(in the rows, 128 means zero)
These are runs of 7 systems, one row a step. Runs of the same system follow the same rule from any start.
q157, seq 1, 8 rows:
[[144 150 117 157 144 193 189  99 100 180 148 122  99  93 143 139  83 110
  112 129 166 147 116 113 153  96]
 [137 136  95 112 130 129 121  74 135 133 177 190 121  68 112 121  84  75
  160 120  93 124 124  97 113 146]
 [109 133 125  74 144  81 156 141 119 116 135 115 102 148  78  80 111 126
  178  81 112 127 135 123  64 156]
 [105 165 154 162 152 104 171 131  58 150 108  70 122 125 131  86  84 150
  136 130 164 144 131 166 124 126]
 [105 149 141 144 114 107 132  77  93 120 124 145 158  49 129 133 105 105
  112 206 146 127 117 123 152 160]
 [109 108 131  66 102 133 166 101 140  79 121 142 135 133  60 130 154  96
  122 162 145 116 114  85  91 166]
 [148 106 141 142 128 188 189  98  97 118 117  94 111 195  84  95 108 115
  126 105 163 134 133 137  96 102]
 [163 100 151 186 122 137 106  56  83 141 137 158 137 110 138  97  75 108
  146 142 115 141 155 160 128 104]]
q523, seq 2, 8 rows:
[[102 177  82  86 117 147 133 133 156  99 161 161 129  83  92 140 139  74
  114 128  95 115  90  86 116 152]
 [151 198  84  97 163 134 152 154 150 121 141  82 121 152 123 124 125 142
  130  58 141 100 102 133 107 167]
 [120 160 113 180 159  72 106 113 110 108 122  85 173 138 159 109  91 154
  153 122 146  96 134 167 152 174]
 [ 85  84 135 115 114  62 113 102 146  83 114 145 170 122 115 140 141 128
  152 190 144 102 139 103 142 180]
 [ 90  78 131  91 117 140 181 160 158 108 106 105 115 192  94 148 170 141
  125 140 171 122 126  85 126 124]
 [108 119 123 204 121 187 143 146 111 102 119  89 136 202 121 112 126 118
  106 120 133 129 125 152 148  75]
 [153 118 128 167  95 155  57  95 129  75 133 168 167 142 114 114 141  89
  110 141  69 117 129 158 118 114]
 [198 111 144  60 115 124  77 135 171 122 115 150 126 146 127 146 183 150
  117  99 103 127 133 136  89 142]]
q870, seq 3, 8 rows:
[[114  97 159  90 134  77 132 151 129 195 126 156  89  69 161 149 127 161
  152 149 135 164 148 103 140 114]
 [120 130 124  58 128 163 189 166 148 168 135 132  73 112 110 155 151 128
  113 115 148 153 112  78 114 110]
 [143 194  87 138 147 200 177 128 116 148 162 110 102 114 118 121  95  95
  108  82 129 131  95 122 122 110]
 [169 202 104 124 153 112 115  87 103 127 152 126 140  82 128  97  80 112
  142  92 110 114 116 158  98 172]
 [155 161 129  82 151  65 114 125 141 104 106  91 157 140 129 122 142 169
  141 109 152  96 125 148 103 207]
 [ 90 126 112 149 147 102 157 143 148 111 107  73 157 167 150 153 135 166
  131 148 194  95 123 115 175 166]
 [ 62  95 110 163 124 120 163  91 127 114 141 144 146 107 124 143  97  98
  148 186 163 115 131  80 178 140]
 [101  84 130 102  93 143 147  83 129  77 135 168 134 133  58 110 132  70
  138 162 113 125 127  93  92 133]]
q523, seq 4:
[[ 98  76 163  99 121 101 160 163 125 109  90  91 114 204  93 108 160 160
  146 126 154 135 148 127 100 121]
 [100 111 171 186 102 157 132 144  84 105  87  96 143 170 118 110 148 131
   87 173 137 148 129 165 140  81]
 [160 116 142 143  82 191  92  97 133  95 118 166 154 121 116 147 165  89
   72 172 104 130 115 133 131 104]
 [219 119 119  92 123 186 104 118 177 144 138 152 116 149 141 161 160 135
  104  82 119 125 124 123 114 117]
 [184 116 130 158 155 120  92 134 134 184 138 126 111 139 191 130 106 170
  152  74 120 136 157 161 142 100]
 [103  93 149 143 127  63  81 133 116 167 139 173 117  73 164 124 107 139
  167 150  92 154 160 132 145 109]
 [ 75 122 143  66 117 102 151 179 132 161 132 156  83  74 113 140 150 123
  130 150 108 164 123  85 119 109]
 [ 92 201 110 127 140 168 185 184 107 157 138  93  94 101 123 129 122 119
   96 114 133 149  92 119 135 101]]
q511, seq 5, 8 rows:
[[154 180  68 140 152 172 133 131 149 104 162 106 130 170 116 114 109 106
  134  52 110  96 106 136 113 139]
 [163 150 112 154 156  85  81 111 124 107 136 108 156 158 142  91 100 146
  166  75 104 100 142 181 107 162]
 [106  90 152 129 129  38  80 142 136 103 100 117 159 156 143 117 149 173
  161 145 126 112 158 149 130 159]
 [ 58  75 143 156 113 108 136 161 143 102  97 109 148 169 132 150 161 148
  123 185 157 124 137 107 175 119]
 [ 89 105 109 191 102 198 141 125 135  99 135 138 142 154 118 144 135  85
   97 164 125 124 116 107 172  81]
 [169 118 106 154 107 204  95 111 144 110 156 166 125 156 113 121 131  83
  112  95  73 130 125 135 113  82]
 [205 111 140 119 138 140  88 137 137 156 134 133 105 167 146 113 133 154
  140  57  95 140 151 167  93  97]
 [155 110 166 145 147  79  94 149 113 184 107 115 118 123 191 129 122 192
  144 120 136 148 159 167 144 113]]
q511, seq 6, 8 rows:
[[158 190  69  97 146 137 122 100 163 120 168 149 141  79 129 147 112 101
  129  98 119  94  98 103 125 182]
 [137 151  82  82 164  86 141 124 161 118 153 115 124 142 115 118 106 135
  179  65 134  94 127 111 101 189]
 [ 79 139 114 144 161  57 148 135 111 109 126  82 142 154 121  90  90 145
  182 110 148 104 138 138 126 172]
 [ 47 128 134 160 116  73 118 136 102  65 109 109 169 140 100  96 128 116
  138 177 119 113 128 141 132 154]
 [ 90 111 134 131  90 148 128 138 134  51 101 116 163 179  77 123 177 104
   95 169 124 114 114 123 119 129]
 [163 102 131 158 109 206 140  95 130  87 113 107 148 206 102 126 144 112
   95 126 150 114 125 142 122 108]
 [202  75 147 169 118 165  98  59 116 125 128 149 142 166 134 114 107 122
  135 118 126 128 158 159 119 104]
 [164  40 174 117 114 105  93 106 126 160 121 171 108 138 141 121 130 148
  161 127 111 156 176 137 110  93]]
q240, seq 7:
[[185 167 130 189 154 130  93 103 100 152 126 104 146 121 181 115  90 154
  123 102 131 125 137 188 147 128]
 [134  92 159 127 119  46  52 117 133 117 109 152 160 112 156 129 143 160
  151 161 107 123 157 152 133 154]
 [ 93  59 140 105 115 113 132 181 172 115 103 117 122 193 126 154 184 162
  132 140 144 127 142 100 141 114]
 [ 98 120 107 189 123 199 161 148 137 143 137 118 119 144 149 159 126 114
   96 145 150 135 113 105 189  75]
 [136 148 106 163 108 164  81 106 127 121 164 188 137  77 133 129 113  71
  111 136  61 135 118 129 138 100]
 [174 136 133  80 125 122  78 159 143 132 137 147 104 140 115 109 154 131
  138  66  62 141 135 151  69 114]
 [157 155 147 122 160 110 135 177 118 185 109  79 102 139 176 132 131 195
  124  88 155 143 135 162 133 116]
 [ 99 139 133 146 137  75 110 134 129 154 121 130 150  64 186 165 123 157
  124 184 152 125 130 122 188 151]]
q179, seq 8, 8 rows:
[[122 189 143  97 115 113  89 185 106 123 122 130 116  93 112 103 157 121
  100 115  61 154 109 162  87 114]
 [194 158 157  58 119 106  92 134 140 117  97 122 144 116 127 140 181 161
   94 125 127 123 117 154  89 171]
 [184 104 126  90 139 102 122  69 165 120 118 132 158 128 145 161 134 155
  140 139 181  92 137 113 135 199]
 [ 98  79  95 147 149 114 172  88 152 123 147 123 135 159 127 139  89 126
  182 132 180  98 144  82 159 156]
 [ 61 120 106 190 146 150 187 148 104 139 145  98 106 161 120 105  82 112
  151 115 144 135 131 116 155  86]
 [ 91 178 139 182 124 148 126 168  72 139 128 109 116 107 131  93 111 112
  101 132  89 162 115 167 133  71]
 [135 173 158 114 100 111  66 153 101 103 108 141 144  89 118 110 166 122
   87 151  67 147 114 172  96 125]
 [183 118 152  67 103 115  83 113 156  87  99 141 157 140 111 144 187 143
  102 141 124 111 126 140  92 170]]
q870, seq 9 (8 x 26):
[[105  59 143 158  94 127 111  68 119  78 124 167 160 144  94 113 122  89
  145 182 118 121 147 118 128 127]
 [125  58 165 137  89 141 105 119 120  83 104 144 136 192  86 100 158 112
  128 146 100 139 151 142  95  91]
 [123  91 171 182 105 149  98 155  95 125 103 123 123 170 134 105 144 137
  109 138  95 161 148 174 127  55]
 [139 103 182 149 108 122  88 143  95 173 114 156 109  90 161 125 137 145
  111 156  96 178 149 160 134  69]
 [175 106 171  78 115 142 118 151 133 189 115 157  85  95 150 155 162 156
  106 129 122 172 138 126 115  89]
 [179 137 126 105 146 182 157 153 142 200 140 124  74 124 156 153 129 150
  114  78 143 154 125 119 129  86]
 [158 171 102 120 166 136 154 128 120 194 166 128  84  88 156 124  76 133
  152  66 126 142 126 126 124 120]
 [139 186 108  66 163  85 152 139 128 155 147 114 101  85 125 115 103 143
  158  77 130 124 117 123  94 175]]
q288, seq 10 (8 x 26):
[[ 87 198  60 140 142 150 131 176 158 100 159 112 135 129 124 137 131  98
  116  96 103 100  89 110 147 137]
 [118 199  84 185 140 164 116 154 131  86 132  84 164 159 138 127 130 119
   93 106 122  98  94 156 154 135]
 [118 162 106 186 111 142  72 120 133  61 124 125 190 137 133 131 144 104
   94 156 100  95 110 157 155 141]
 [ 94 105 110 156  98 140  77 155 171  63 124 143 166 171 120 145 178 107
  108 148  90 105 121 121 149 118]
 [113  83 117 187 114 169  97 163 161 112 124 128 140 195 151 151 157 129
  112 127 111 121 137 130 170  74]
 [140 100 129 200 113 164  70 136 133 141 139 161 133 134 171 140 131 121
  113 132  84 143 144 150 167  60]
 [145 122 128 131 112 138  53 169 152 145 142 177 116 107 158 143 158 124
  112 114  52 150 132 141 132  79]
 [169 138 130 106 131 131  77 192 167 160 122 131 112 132 177 162 176 171
  103  90  99 139 128 146 136 102]]
q157, seq 11, 8 rows:
[[126  82 166 137 137  62  90 148 125 179 113 142 118 108 184 139 128 182
  156 144 128 150 165 142 155 111]
 [ 80 110 146  91 117 103 134 188 149 165 118 145 101  83 149 169 168 150
  113 169 131 155 125  91 156 109]
 [113 162 108  96 123 192 170 178 148 157 141 128  89 109 121 162 154 110
   84 118 129 149  94  90 137  94]
 [173 189  78 129 144 195 136 120 142 147 172 137 109 108 131 133 104  96
  112  68 105 123 101 125 120 116]
 [166 172  84 119 162  96  98 108 142 126 164 132 133 115 137 106  87 125
  170  60  99 100 128 145 105 172]
 [ 96 147 115 127 165  39 127 144 126 122 122  87 143 138 141 105 103 166
  177 107 146 103 141 141 129 183]
 [ 46 141 127 166 137  88 158 151 109 113 109  86 152 120 139 133 121 144
  128 182 170 116 120 122 176 148]
 [ 65 138 110 157  98 165 148 125 129  76 125 133 157 118  99 144 145  81
   88 192 135 119  99 100 161 127]]
q240, seq 12, 8 rows:
[[103 108 139 108 158  71 160 163 127 136 108  75 112 186 123 104 122 178
  173  94 160 122 149 134 110 147]
 [ 58 140 131 183 134 110 166 137  97 117 109  83 152 125 140 129 110 137
  119 184 177 123 121 128 179 136]
 [ 91 131 115 136  92 141 113 101 134  59 128 156 170 110  89 135 149  74
   99 190 110 109 105 107 136 150]
 [177 123 112 101 112 195 132 110 152  86 132 133 129 188  80 120 152  98
  108  88 114 114 115 126  83 124]
 [205 136 140 168 149 171 135  88  95 161 129 103 120 154 150 106  86 146
  128  84 150 135 141 175 121 106]
 [146  94 176 149 125  64  86  88  89 148 114 150 142  90 157 108 103 150
  155 162 121 146 164 164 127 134]
 [ 85  59 173  80 104  79 128 163 140 122  97 139 115 145 107 133 174 152
  142 168 129 148 150 106 113 122]
 [ 87 115 129 128 118 188 198 162 133 146 119 107  98 147 118 156 149 124
   95 150 169 146 111  88 156  83]]
q179, seq 13:
[[ 63 142 112  99 112 144 181 128 126 120 145 150 113  75  89 140 125  80
  118 172 134 138 102  70 133 132]
 [134 184 105  97 127 191 181 126 113 111 145 114 107 128  72 107 122  83
  104  99 124 131  92 117  85 127]
 [198 179 134 114 146 139 130  85  86 141 139 120 119 107 114  86  89 121
  134  82 118 134 125 171  75 145]
 [146 108 171  93 138  49 116  94  93 139 113 133 125 107 118  89 105 153
  174 131 130 139 158 152  84 163]
 [103  70 182  96 118  89 174 119 106 130  84 108 123 143 106 125 144 160
  138 179 186 144 149 114 119 142]
 [113 106 146 152 110 177 189  85 101 125 110 119 136 119 114 146 122 110
   94 197 189 136 120 105 159 117]
 [105 133 108 167 107 180 146  74 102  99 156 162 136 101  88 109  92  54
  120 156 108 131 113 111 127 110]
 [132 125 131 118 112 156 125 121 102 104 143 148 106 151  69  75 116  81
  140  92  69 146 130 140  65  95]]
q288, seq 14:
[[ 85 186  92 122 138 130 147 175 126  81 134  85 131 168  84  94 132 109
  130  85 104 109 101 136  98 140]
 [116 168 136 183 129 138 132 134  94  83  93  63 169 172 124 106 135 139
   93 146 153 111 114 178 138 137]
 [108 111 146 163  89 134  95  91 114  68 105 145 183 123 110 130 150  97
   95 206 124 116 123 137 144 137]
 [102  57 126 120  89 163 123 135 165  84 126 159 130 181  90 142 172  97
  120 149 106 128 135  91 125  96]
 [150  65 136 174 123 183 130 134 133 143 129 126 107 202 138 125 125 133
  136  95 125 143 155 138 137  56]
 [163 105 159 174 121 127  71 111  95 160 133 163 119 110 158 104 104 127
  138 120  80 159 158 173 125  77]
 [137 122 164  76 112  85  74 173 133 150 121 164 105  92 134 126 166 145
  126 124  69 161 138 141  95 111]
 [161 125 155  72 138 116 134 179 154 175  98 105 101 129 161 167 175 192
  105 115 162 143 130 127 132 127]]

Which system made each run below?
seq 15 (2 x 26):
[[ 71  74 126 140 135  94 137 176 164 149 120 121 121 148 163 166 147 163
  148 151 157 127 145  91 182 114]
 [ 40 100 105 174 115 149 139 181 142 116 142 135 116 153 123 134 134 100
  131 143 103 137 125  97 167  71]]

q523
seq 16, 2 rows:
[[150  50 111 131 117 133 110  62 167 113 152 183 141 141 123 143 112 104
  168 137 127 105 154  91 137 138]
 [135  61 139  91 133 122 145 148 145 145 131 132  84 193 105 107 131 143
  175  76 118 143 159 113  88  99]]

q523
seq 17 (2 x 26):
[[154 149 103 133 132 197 131 166 138 136 150 125  93 168 114 114 133 109
  115  55  86 140 117 138 103  73]
 [170 180 128 162 139 113  59 133 102 129 137 127 142 111 154  95 109 133
  126  88  69 132 130 194 110 120]]

q523
seq 18:
[[119 207 136 143 131 143 156 133  91 134 108  91 145  74 143 139 128 134
   70 170 164 133  91 146 154 144]
 [152 157  95 104 117 162 141  70 154  92 140 147 162  95 110 160 133  93
   99 156 155  94  97  94 137 182]]

q157
seq 19 (2 x 26):
[[129 160 113 191 138 179 129 157  98 137 141 101 111 165 132  94 102 114
  119  76  96 144 124 168 125  67]
 [156 176 156 155 112 123  61 133  86 108 111 128 154 105 134  99 139 125
   91 138  75 142 122 196 108 117]]

q288
seq 20 (2 x 26):
[[131 187 128  51 128 148 185 145 120 128 121 106 103 101  84 127 148 119
   97 120 148 135  91 108  85 154]
 [172 188 110  93 154 144 182  83 119 148 136 106 125  88 124 137  98 128
  119 114 183 114 103 119 118 182]]

q240
seq 21, 2 rows:
[[ 97 153 123  64 112 140 167 133 121 122 146 157  98  77  72 119 133  80
  120 141 107 147 103  87  89 132]
 [164 198 112 113 123 192 143 131 120  92 127  99 134 146  90 113 145 103
   78  96 118 118  90 150  91 134]]

q870
seq 22, 2 rows:
[[ 87 117 145 122 126 145 164 171  92 152 135 124  73 144  92  86 114 113
  143  99  98 174 135 126  93  65]
 [164 162 179 125 125 151 144 138  64 156  99  97 105 119 120  94 127 143
   94 122 131 168 124 182  91  95]]

q288
seq 23, 2 rows:
[[158  34 183 111 116  97 118  89 120 148 107 154 116 147 128 122 129 156
  161 148 144 149 176 129 110 118]
 [ 85  49 171 128 116 129 173 140 111 165 112 133  89 143 121 129 129 139
  144 163 155 166 156 101 137  76]]

q240
seq 24, 2 rows:
[[163  90 123 132 133 189 152 150 166 146 119 105 109 201 144 160 156 155
  110  95 163 125 133 117 146  91]
 [153 136 103 185 144 150 104 110 135 181 161 155 123  83 194 156  89 128
  131 122 121 133 134 129 185  98]]

q179
seq 25, 2 rows:
[[104 114 144  74 115 150 198 115 106 149 138 148  82  95  76 117 117  95
  133 144 140 160 122  83  95 114]
 [144 148 137 110 132 168 188  95  82 156 145 131  86 102  86  91  85  95
  134 107 131 159 122 125  84 105]]

q157
seq 26:
[[180 148 112 156 122 147  67  88 121  92 148 153 154 137 118  95 109  94
  131  91  70 114 130 171  97 130]
 [192 121 156  66 129  72  76 116 141 129 112 142 135 122 133 122 152 164
  142 107 111 125 144 154  80 170]]

q523
seq 27:
[[152 105 108  98 116 129  66 141 172 122 160 188 115 129 123 130 147 107
  149  86  52 130 137 115 100 112]
 [138 123 130 115 156 118 136 195 144 167 123  91  90 180 153 125 139 180
  147  59 131 140 143 143 119 100]]

q511
seq 28:
[[139 155 148 197 124 172 140 116  84 113  95  77 157 155 139 120 125 136
   80 157 164 127 118 175 153 110]
 [171 109 158 143  94 135  71  65 120  98 110 168 173  99 132 139 144 112
   95 189 116 123 133 150 132 140]]

q240
seq 29, 2 rows:
[[108 101 161  91  97 128 136 113  99 141 138 183  95  75  87 107 123  88
  134 160  92 169 136 107  90 100]
 [135 148 159  65 121 158 178 163 104 157 114 114  77 119  90 115 150 129
  101 113 131 169 113 122  78 101]]

q511
seq 30 (2 x 26):
[[ 65 130 123  70 105  92 138 148 144  76 122 140 139 115  72 126 162 102
  129 161 111 119 111  91 102 166]
 [172 150 121 106 128 194 178 117 134 104 112  84 129 186  95 131 147 127
   91 102 173 112 104 128 105 140]]

q179
seq 31, 2 rows:
[[141 107 102 152 115 200 119 145 154 102 142 132 120 205 107 122 144 103
  119  80  94 123 127 129 117  78]
 [187 121 136 180 137 153  84 127 115 139 129 117 128 178 155 103 112 145
  131  75 100 134 149 187 119  88]]

q511
